(in the rows, 128 means zero)
Families of rows that turns and mirrors carry onto each other, the same ones carrying the whole set onto itself: the rest of each named row's family, in list order
4 families of 4 rows
Dul: [138 129 106 112 156 139 119 151 143 112 136 107 162 110 188 103 140 145
 166  96 137 157 164  98 118 124 120 138  91 113 152 150 121 154 133 116
 113 164 115 109 147 112 116 127 128 122 141 129]
relek: [143 158 137 120 145 131 144 145 155 155 137 122 125 150 159 107 140 158
 143 138 123 107 142  95 118 132 147 120 113 136 171  91 127 150 129 106
 119 141 134 121 156 102  95 128 165 133 107 156]
Pir: [161 117 135 151 124 133 147 126 134 136 103 137 138 115 114 181 123 145
 141 107 135  85 142 105 119 111 100 124 146  99 154  97 127 121 122 111
 139 140 145 133 111 136 114 107 101 177 115 141]
tudo: [151 106  98 136 155 129 122 108 131 123 113 136 123 105 122 148 123 114
 138 117 101 176 116  97 117 126  86 123 124 144 129 127 108 129 146 143
 150 148  89 136 107 170 131 111 157 139 129 128]
tudu: [149 138 113 120 162 147 121 108 132 108 138 101  95 134 154 104 161 134
 181 100 140 149 166  62 112 142 119  98 101 113 114 133 131 145 141 119
 119 154 108 114 128 121 129 138 151 128 128 133]
mamo: [134 134 130 114 130 139 125 136 181 144 139 122 111 128 125 135 133 165
 140 143 114 107 144  88 126 125 168 158 132 133 175  99 121 148 118 123
 124 123 122 121 151 146 109 140 141 112  98 173]
lanug: [157 126 114 135 156 110 125 110 107 149 116 127 139 123 127 132 107 109
 148 111 129 180 147  80 129 110  80 112 137 118 114 131 141  94 144 128
 159 134 108 137 130 153 137 125 146 150 113 125]
nop: [149 119 141 157 137 144 140 134 144 163 133 118 153 117 122 178 143 132
 140 139 123 120 139 136 116 108 103 137 132 101 164  98 157 116 105 156
 139 147 128 140 107 150 124 118 119 156 114 131]
motad: [151 121 136 128 149 156 144 134 143 127 137 125 136 118 115 111  99 157
 142 124  97 106 113  88 133 102 163 139 124 129 153 105 110 160 118 130
 111 145 133 100 152 120 105 111 151 133 115 179]
Gozem: [147 126 115 139 143  93 118 129 124 111 124 132 136 117 150 146 150 125
 150  98 118 175 143  91  95 113 116 133 133 142 146 152 128 118 159 128
 145 131 127 158 113 130 158 139 168 138 159 127]
Bes: [156 126  99 120 130 160 154 110 144 120 144 141 111 110 145 134 182 143
 163  85 130 135 153  85 115 124 126 118 123  75 134 147 114 149 153 129
 134 159 118  85 149 121 120 111 142 145 131 145]
zubof: [130 135 149 104 136 130 144 151 139 130 147 114 144 134 143 122 117 162
 132 144 148 107 165  89 113 113 109 179 123 140 144  99 103 146 139 107
 109 125 141 134 149 144 104 111 143 126 129 151]
zene: [161 122 129 137 151 139 115  94 138 122 124 161 143 110 108 127 123 108
 128  85 109 151 122  84 122 105 115 103 137 126 136 158 108 116 127 136
 146 128  97 145 107 143 152 117 140 131  98 146]
miz: [142 132  93 129 129 164 124  96 158 118 125 123 131 103 147 110 150 154
 179 108 122 130 159  83 104 165 124 123  81 106 129 138 128 145 156 118
 125 162 106  96 142 146 118 139 136 140 117 132]
tevar: [164 142 144 136 142 121 125 156 100 154 132 137 153 126 117 163 131 142
 141 147 132 107 130 124 143  98  98 126 127 118 166  81 148 116 117 123
 132 134 127 151 147 133 117 134 114 145 123 123]
soza: [154 120 152 153 149 129 131 142 113 154 131 120 165 113 138 132 119 146
 155 136 156  93 162  89 104 111 108 134 151 136 168 129 159 119 139 152
 135 133 122 173 102 142 133 122 125 148 126 120]

Which other rows belong to the same family as zene? Pir, motad, Bes
Which other rows belong to the same family as mamo? tudo, nop, miz
Which other rows belong to the same family as Dul? Gozem, zubof, soza
Which other rows belong to the same family as tudu? relek, lanug, tevar

Families of rows that turns and mirrors carry onto each other, the same ones carrying the whole set onto itself: the rest of each named row's family, in list order
6 families of 6 rows
naka: [169 137 117 125 124 132 114 124]
kis: [117 123 144 136  93 127 125 121]
fitu: [135 144 120 111 117 119 145 155]
Kaz: [126 112 131 133 144 104 132 158]
bupes: [124 147  81 115 132 148 132 122]
muzig: [ 94 124 139 154 125 132 126 143]
Puf: [127 125 146 145 109 117 135  95]
bez: [143 118 117 148 131  99 152 123]
kipo: [118 107 153 117 113 126 123 143]
Gek: [113 112  96 119 168 135 122 117]
kopal: [101 122 129 147 145 129 131  87]
Dod: [134 132 111  93 155 133 128 144]
beba: [112 140 116 117 150 166 139 108]
sev: [119 148 100 104 159 128 121 131]
Rolu: [162 153 108 125 135 138 135 126]
napip: [122 153  84 136 133 135 125 139]
fip: [113 106 108 132 142 138  95 103]
Gelif: [144 152 116 101 124 116 126 139]
pevin: [141 149 136 137 112 104 143 128]
gube: [136 119 118  94 133 113 120 148]
Dus: [117 121 130 164 111 131 134 103]
Nup: [126 141 145 130 124 112 143 157]
lef: [153 127 108 133 116 111 154 115]
fep: [ 86 119 119 131 143 135 154 117]
Nad: [138 140 146 140  98 130 140 130]
Retu: [124 124 108 125 174 124 113 138]
Kufos: [104 127 134 169 135 136 119 110]
bom: [117 122 106 153 152 127 100 142]
sosos: [117 109 119 147 149 147 116  91]
badom: [104 124 110 112 159 141 113  98]
lerak: [103 114 117 126 132 140 159  96]
lomo: [143 104 119 117 138 121  96 140]
reke: [111 138 120 106 136 168 117 119]
Duzus: [142 120 141 136 135 131 161 100]
Perok: [110 115 128 138 120 149  91 123]
fopup: [132 103 152 121 133 132 145 101]

Which other rows belong to the same family as Retu? kis, fip, gube, Nup, Kufos
Which other rows belong to the same family as Gelif? Puf, kopal, sev, pevin, badom
Which other rows belong to the same family as fitu? Gek, Dod, Dus, Nad, sosos
Which other rows belong to the same family as napip? naka, bez, fep, reke, fopup

